In the data rows, 128 means zero.
What is the hidden score of each row? Scores go from 0 to 20, and 10 is about the middle. The score is a weighted sum of the row's numbers plus the product of two more (or one squared), each taken from its middle value.
[117, 110, 108, 126, 149, 169, 165, 133, 105, 82, 99, 134, 148, 138, 123, 111] -> 11
[151, 128, 105, 108, 113, 130, 137, 163, 167, 142, 104, 80, 101, 134, 153, 157] -> 9
[99, 123, 148, 147, 146, 125, 112, 114, 105, 116, 126, 131, 143, 169, 139, 117] -> 7
[155, 131, 106, 106, 114, 126, 134, 148, 160, 146, 121, 85, 91, 117, 151, 154] -> 11
[93, 114, 140, 152, 137, 118, 112, 109, 109, 120, 131, 146, 158, 153, 128, 99] -> 8
[159, 150, 142, 118, 111, 111, 125, 124, 134, 148, 160, 139, 116, 100, 94, 117] -> 14
[96, 114, 141, 152, 151, 141, 114, 111, 111, 102, 111, 130, 140, 153, 164, 151] -> 6
[132, 154, 140, 137, 115, 109, 112, 113, 127, 134, 144, 165, 152, 129, 104, 96] -> 9
[128, 108, 106, 115, 129, 155, 171, 158, 119, 82, 89, 120, 147, 152, 126, 118] -> 11
[99, 118, 143, 154, 136, 127, 118, 115, 121, 115, 136, 159, 151, 151, 119, 89] -> 4
[155, 157, 142, 117, 114, 115, 111, 129, 140, 160, 153, 128, 107, 90, 100, 130] -> 11
[112, 138, 154, 147, 134, 121, 115, 98, 117, 117, 137, 147, 159, 153, 141, 116] -> 8
[113, 94, 82, 111, 143, 157, 152, 137, 116, 104, 106, 104, 125, 131, 146, 170] -> 15
[100, 106, 137, 148, 152, 136, 120, 105, 103, 110, 112, 117, 135, 156, 162, 155] -> 10
[147, 153, 132, 115, 109, 118, 119, 132, 139, 155, 154, 200, 96, 95, 112, 148] -> 18
[160, 147, 114, 106, 117, 119, 134, 153, 163, 147, 124, 82, 90, 121, 149, 154] -> 13
[151, 158, 132, 118, 100, 115, 113, 126, 135, 152, 160, 153, 127, 103, 89, 106] -> 11
[93, 114, 135, 156, 149, 131, 112, 110, 111, 125, 122, 130, 152, 161, 150, 137] -> 7
[114, 113, 110, 123, 158, 161, 139, 100, 88, 123, 151, 138, 105, 111, 113, 127] -> 16
[118, 241, 150, 142, 130, 114, 107, 115, 119, 127, 144, 155, 151, 134, 110, 92] -> 5
[94, 93, 115, 142, 150, 151, 115, 113, 107, 112, 120, 133, 147, 164, 151, 133] -> 10
[122, 110, 111, 128, 150, 170, 162, 112, 90, 97, 134, 147, 134, 118, 112, 114] -> 15
[156, 152, 142, 119, 105, 107, 118, 129, 141, 158, 159, 139, 99, 93, 98, 127] -> 14
[91, 96, 113, 141, 163, 148, 133, 114, 109, 106, 110, 123, 133, 150, 162, 158] -> 8
[126, 148, 158, 145, 119, 113, 116, 111, 118, 128, 136, 151, 158, 142, 112, 98] -> 9
[110, 134, 151, 147, 130, 117, 113, 114, 125, 129, 143, 151, 156, 119, 93, 95] -> 9
[161, 137, 120, 112, 108, 123, 135, 152, 161, 150, 117, 89, 91, 112, 142, 158] -> 12
[145, 116, 112, 107, 119, 131, 150, 168, 164, 127, 104, 81, 102, 127, 153, 152] -> 9
[92, 108, 144, 152, 150, 131, 111, 108, 106, 116, 130, 140, 160, 147, 133, 96] -> 8
[157, 232, 127, 107, 108, 121, 138, 146, 157, 158, 120, 87, 89, 122, 152, 148] -> 14
[134, 103, 101, 117, 123, 147, 165, 164, 133, 101, 76, 94, 125, 153, 152, 123] -> 10
[139, 144, 156, 136, 117, 114, 108, 120, 120, 125, 150, 150, 154, 138, 119, 93] -> 7
[159, 139, 107, 107, 110, 128, 138, 155, 161, 145, 103, 82, 95, 138, 153, 149] -> 10
[163, 144, 114, 99, 108, 114, 128, 141, 155, 159, 135, 114, 90, 91, 122, 157] -> 12
[143, 159, 142, 122, 114, 104, 126, 127, 142, 155, 158, 143, 112, 86, 96, 116] -> 12
[159, 157, 148, 118, 86, 87, 108, 124, 147, 151, 138, 127, 115, 109, 109, 122] -> 13
[123, 144, 157, 141, 124, 108, 114, 108, 115, 126, 135, 146, 153, 143, 125, 99] -> 9
[96, 97, 109, 140, 153, 154, 139, 117, 110, 103, 102, 111, 132, 134, 146, 167] -> 13
[109, 138, 146, 153, 134, 129, 115, 114, 118, 103, 125, 145, 156, 155, 149, 118] -> 5
[137, 151, 152, 130, 108, 104, 124, 126, 133, 156, 161, 142, 114, 88, 92, 125] -> 15
[105, 82, 86, 113, 140, 152, 162, 140, 117, 97, 106, 107, 118, 125, 137, 155] -> 14
[156, 126, 108, 105, 114, 126, 151, 155, 165, 135, 104, 83, 94, 137, 153, 147] -> 12
[136, 151, 149, 130, 111, 112, 112, 130, 130, 148, 161, 155, 142, 106, 89, 94] -> 7
[109, 83, 106, 124, 154, 156, 133, 119, 106, 104, 108, 124, 136, 150, 161, 161] -> 11
[145, 152, 153, 130, 112, 106, 118, 113, 122, 135, 148, 153, 148, 135, 101, 91] -> 11
[150, 156, 138, 121, 116, 116, 124, 128, 145, 157, 157, 126, 96, 87, 112, 143] -> 16
[143, 162, 155, 127, 112, 108, 118, 131, 132, 152, 153, 150, 130, 100, 94, 105] -> 8
[118, 144, 155, 134, 119, 102, 120, 117, 130, 138, 155, 155, 129, 103, 99, 116] -> 10
[162, 130, 110, 103, 109, 128, 149, 163, 157, 115, 85, 97, 132, 154, 144, 123] -> 11
[127, 110, 103, 124, 138, 162, 172, 142, 95, 83, 114, 141, 154, 124, 116, 118] -> 13
[155, 157, 142, 126, 112, 111, 112, 121, 130, 149, 152, 148, 126, 105, 97, 105] -> 10
[130, 146, 151, 136, 118, 110, 104, 119, 126, 136, 151, 163, 142, 118, 89, 97] -> 7
[114, 88, 104, 127, 154, 162, 145, 115, 99, 204, 110, 126, 141, 151, 160, 152] -> 10
[99, 122, 148, 157, 139, 120, 112, 113, 113, 122, 129, 157, 157, 144, 119, 98] -> 5
[90, 103, 135, 155, 150, 133, 117, 105, 111, 114, 120, 131, 155, 151, 153, 122] -> 8
[120, 152, 155, 145, 121, 117, 114, 125, 128, 137, 152, 158, 147, 119, 96, 99] -> 6
[131, 151, 155, 134, 120, 112, 117, 117, 132, 139, 156, 157, 134, 103, 88, 107] -> 9
[95, 94, 115, 146, 159, 146, 124, 106, 108, 110, 115, 129, 146, 161, 152, 118] -> 10
[164, 141, 116, 103, 113, 120, 128, 142, 162, 153, 127, 96, 81, 114, 146, 158] -> 12
[153, 157, 143, 116, 110, 111, 109, 120, 139, 141, 159, 151, 126, 107, 91, 111] -> 10
[134, 112, 111, 107, 127, 141, 165, 161, 138, 96, 83, 101, 138, 157, 142, 123] -> 9
[111, 119, 111, 144, 158, 163, 125, 88, 100, 87, 155, 135, 112, 114, 122, 124] -> 15
[141, 158, 146, 123, 112, 117, 114, 126, 131, 147, 161, 154, 127, 96, 97, 109] -> 8
[111, 134, 138, 152, 138, 113, 113, 119, 112, 124, 129, 147, 160, 155, 144, 112] -> 5
[134, 97, 81, 95, 135, 159, 154, 138, 113, 104, 107, 109, 115, 138, 154, 171] -> 15
[152, 122, 107, 108, 121, 132, 152, 167, 148, 104, 79, 99, 128, 155, 148, 130] -> 8
[178, 159, 141, 108, 88, 94, 108, 141, 157, 148, 125, 110, 110, 111, 114, 125] -> 13
[149, 122, 111, 102, 116, 129, 139, 159, 164, 149, 122, 92, 83, 106, 144, 164] -> 12
[126, 147, 154, 137, 116, 114, 108, 127, 124, 135, 152, 158, 137, 109, 94, 102] -> 6
[120, 133, 150, 149, 133, 115, 110, 118, 123, 101, 134, 146, 157, 149, 127, 107] -> 6
[94, 86, 110, 148, 154, 153, 131, 117, 102, 111, 112, 120, 131, 142, 173, 161] -> 9
[143, 116, 108, 111, 122, 132, 153, 224, 159, 125, 86, 85, 120, 148, 152, 142] -> 9
[97, 109, 135, 150, 148, 135, 116, 109, 115, 109, 119, 128, 151, 157, 156, 139] -> 8
[155, 130, 112, 109, 119, 125, 142, 155, 160, 145, 106, 85, 93, 128, 153, 155] -> 11
[131, 89, 155, 140, 127, 111, 113, 116, 120, 128, 142, 155, 153, 151, 121, 104] -> 7
[153, 158, 138, 119, 105, 116, 117, 135, 149, 163, 144, 115, 83, 95, 132, 157] -> 14
[108, 130, 152, 153, 128, 121, 109, 113, 114, 135, 137, 152, 161, 146, 120, 92] -> 7
[97, 102, 124, 148, 160, 160, 134, 121, 107, 101, 113, 111, 122, 139, 151, 164] -> 12
[124, 140, 153, 140, 120, 110, 106, 117, 126, 130, 145, 157, 148, 127, 110, 90] -> 6
[143, 146, 147, 124, 117, 106, 113, 118, 130, 128, 152, 156, 142, 122, 98, 92] -> 9
[161, 138, 123, 105, 109, 126, 127, 145, 161, 232, 138, 98, 84, 100, 140, 152] -> 8
[114, 133, 148, 148, 139, 112, 113, 106, 120, 122, 138, 146, 156, 150, 134, 109] -> 7
[94, 104, 124, 148, 148, 142, 125, 115, 113, 108, 116, 122, 130, 144, 169, 166] -> 8
[155, 162, 136, 118, 112, 114, 124, 120, 138, 151, 161, 146, 122, 97, 90, 117] -> 13
[114, 145, 157, 135, 120, 111, 118, 119, 128, 145, 158, 145, 120, 93, 100, 131] -> 11
[150, 154, 142, 123, 109, 117, 116, 130, 130, 147, 158, 154, 129, 107, 89, 103] -> 9
[129, 95, 86, 101, 130, 151, 154, 149, 121, 102, 100, 105, 118, 126, 147, 156] -> 13
[125, 145, 154, 137, 121, 116, 115, 123, 129, 145, 156, 151, 139, 104, 97, 109] -> 7
[150, 151, 134, 115, 116, 124, 125, 141, 151, 160, 138, 100, 84, 108, 140, 154] -> 14
[132, 146, 155, 139, 116, 101, 111, 115, 129, 140, 146, 150, 139, 109, 97, 104] -> 9
[90, 95, 123, 147, 156, 140, 125, 101, 104, 118, 119, 139, 150, 156, 157, 129] -> 8
[103, 84, 100, 125, 156, 151, 142, 122, 109, 103, 110, 115, 132, 141, 158, 164] -> 11
[162, 129, 111, 103, 115, 120, 136, 164, 161, 147, 118, 80, 87, 114, 152, 152] -> 11
[90, 92, 116, 145, 156, 147, 130, 114, 111, 100, 113, 116, 129, 149, 159, 157] -> 10
[122, 138, 159, 154, 137, 119, 117, 112, 113, 110, 127, 134, 153, 155, 152, 137] -> 8
[151, 123, 101, 108, 119, 130, 149, 159, 157, 131, 93, 83, 104, 143, 158, 145] -> 10
[141, 106, 95, 112, 127, 148, 158, 166, 144, 100, 83, 94, 131, 150, 147, 127] -> 10
[138, 155, 149, 130, 120, 110, 119, 119, 116, 131, 142, 161, 148, 130, 104, 93] -> 8
[160, 151, 128, 111, 110, 121, 130, 152, 169, 148, 116, 90, 89, 125, 148, 146] -> 9
[97, 135, 145, 153, 144, 122, 114, 111, 116, 118, 128, 143, 189, 155, 142, 107] -> 9
[143, 115, 103, 114, 121, 143, 165, 170, 131, 96, 80, 111, 135, 152, 139, 119] -> 9
[96, 109, 139, 152, 146, 130, 115, 108, 121, 115, 126, 138, 157, 162, 147, 124] -> 6
[162, 150, 85, 106, 114, 119, 140, 149, 155, 145, 102, 82, 104, 138, 158, 137] -> 12
[143, 143, 151, 136, 122, 115, 116, 126, 132, 144, 161, 152, 136, 109, 92, 105] -> 9
[150, 112, 104, 115, 124, 134, 154, 163, 151, 107, 87, 100, 129, 149, 149, 130] -> 8
[147, 161, 138, 128, 112, 109, 116, 125, 145, 151, 160, 140, 113, 95, 100, 123] -> 12
[157, 123, 99, 112, 119, 127, 145, 163, 159, 126, 85, 93, 118, 147, 155, 130] -> 8
[165, 150, 115, 103, 109, 113, 127, 143, 161, 161, 137, 114, 91, 101, 126, 154] -> 13
[119, 139, 156, 142, 119, 109, 120, 114, 122, 140, 158, 153, 124, 94, 92, 109] -> 11
[123, 146, 154, 137, 117, 106, 105, 115, 127, 137, 159, 151, 123, 96, 88, 118] -> 10
[140, 157, 137, 116, 102, 116, 123, 131, 149, 152, 150, 112, 91, 94, 136, 154] -> 12
[116, 112, 117, 136, 162, 166, 144, 110, 88, 103, 138, 156, 130, 117, 113, 121] -> 13
[92, 85, 106, 132, 152, 160, 143, 129, 67, 96, 92, 109, 119, 133, 143, 168] -> 16
[144, 152, 141, 125, 121, 114, 115, 126, 131, 143, 156, 155, 131, 106, 91, 94] -> 8
[138, 159, 144, 122, 107, 113, 120, 121, 133, 155, 152, 138, 111, 96, 97, 127] -> 12
[93, 87, 105, 133, 155, 153, 145, 121, 108, 104, 108, 115, 120, 130, 154, 162] -> 11
[154, 145, 121, 107, 105, 116, 130, 139, 154, 154, 149, 125, 91, 94, 115, 142] -> 14
[138, 148, 145, 124, 118, 120, 115, 124, 137, 154, 155, 135, 107, 88, 107, 134] -> 10
[102, 126, 149, 151, 141, 119, 116, 109, 111, 112, 132, 149, 156, 149, 120, 98] -> 7
[143, 150, 143, 120, 113, 109, 122, 122, 137, 161, 155, 126, 101, 87, 111, 143] -> 14
[97, 87, 104, 130, 163, 156, 138, 117, 113, 108, 110, 116, 122, 142, 160, 165] -> 10
[159, 134, 100, 111, 117, 130, 143, 155, 162, 136, 101, 84, 98, 143, 161, 143] -> 10
[103, 123, 150, 147, 130, 109, 112, 120, 123, 136, 157, 150, 134, 107, 88, 105] -> 9
[158, 158, 137, 118, 114, 114, 120, 134, 141, 159, 156, 136, 109, 85, 99, 129] -> 12
[119, 105, 125, 134, 151, 169, 156, 118, 82, 86, 123, 149, 139, 115, 118, 112] -> 12
[164, 138, 112, 101, 105, 115, 143, 152, 163, 154, 116, 81, 88, 124, 153, 161] -> 14
[134, 155, 151, 128, 109, 117, 113, 128, 138, 144, 154, 144, 113, 94, 98, 125] -> 9
[94, 101, 119, 152, 158, 143, 132, 109, 115, 106, 115, 127, 142, 150, 161, 154] -> 9
[122, 144, 151, 142, 127, 112, 103, 109, 117, 123, 143, 157, 156, 151, 117, 100] -> 7
[153, 127, 103, 108, 114, 127, 155, 168, 154, 111, 84, 90, 118, 146, 157, 134] -> 9
[92, 114, 135, 148, 148, 134, 116, 106, 114, 124, 129, 138, 160, 164, 144, 119] -> 7
[94, 86, 113, 141, 160, 149, 131, 112, 97, 101, 118, 130, 139, 162, 113, 136] -> 14
[114, 133, 151, 143, 128, 116, 113, 119, 114, 129, 144, 150, 160, 131, 109, 89] -> 8
[129, 148, 144, 127, 117, 111, 110, 114, 130, 144, 159, 152, 130, 113, 92, 112] -> 10
[148, 154, 142, 125, 108, 111, 117, 130, 139, 152, 159, 136, 144, 94, 98, 126] -> 11
[92, 118, 142, 158, 146, 126, 108, 111, 111, 118, 126, 140, 156, 155, 147, 123] -> 5
[152, 150, 135, 124, 114, 115, 114, 118, 133, 143, 154, 156, 153, 123, 100, 91] -> 11
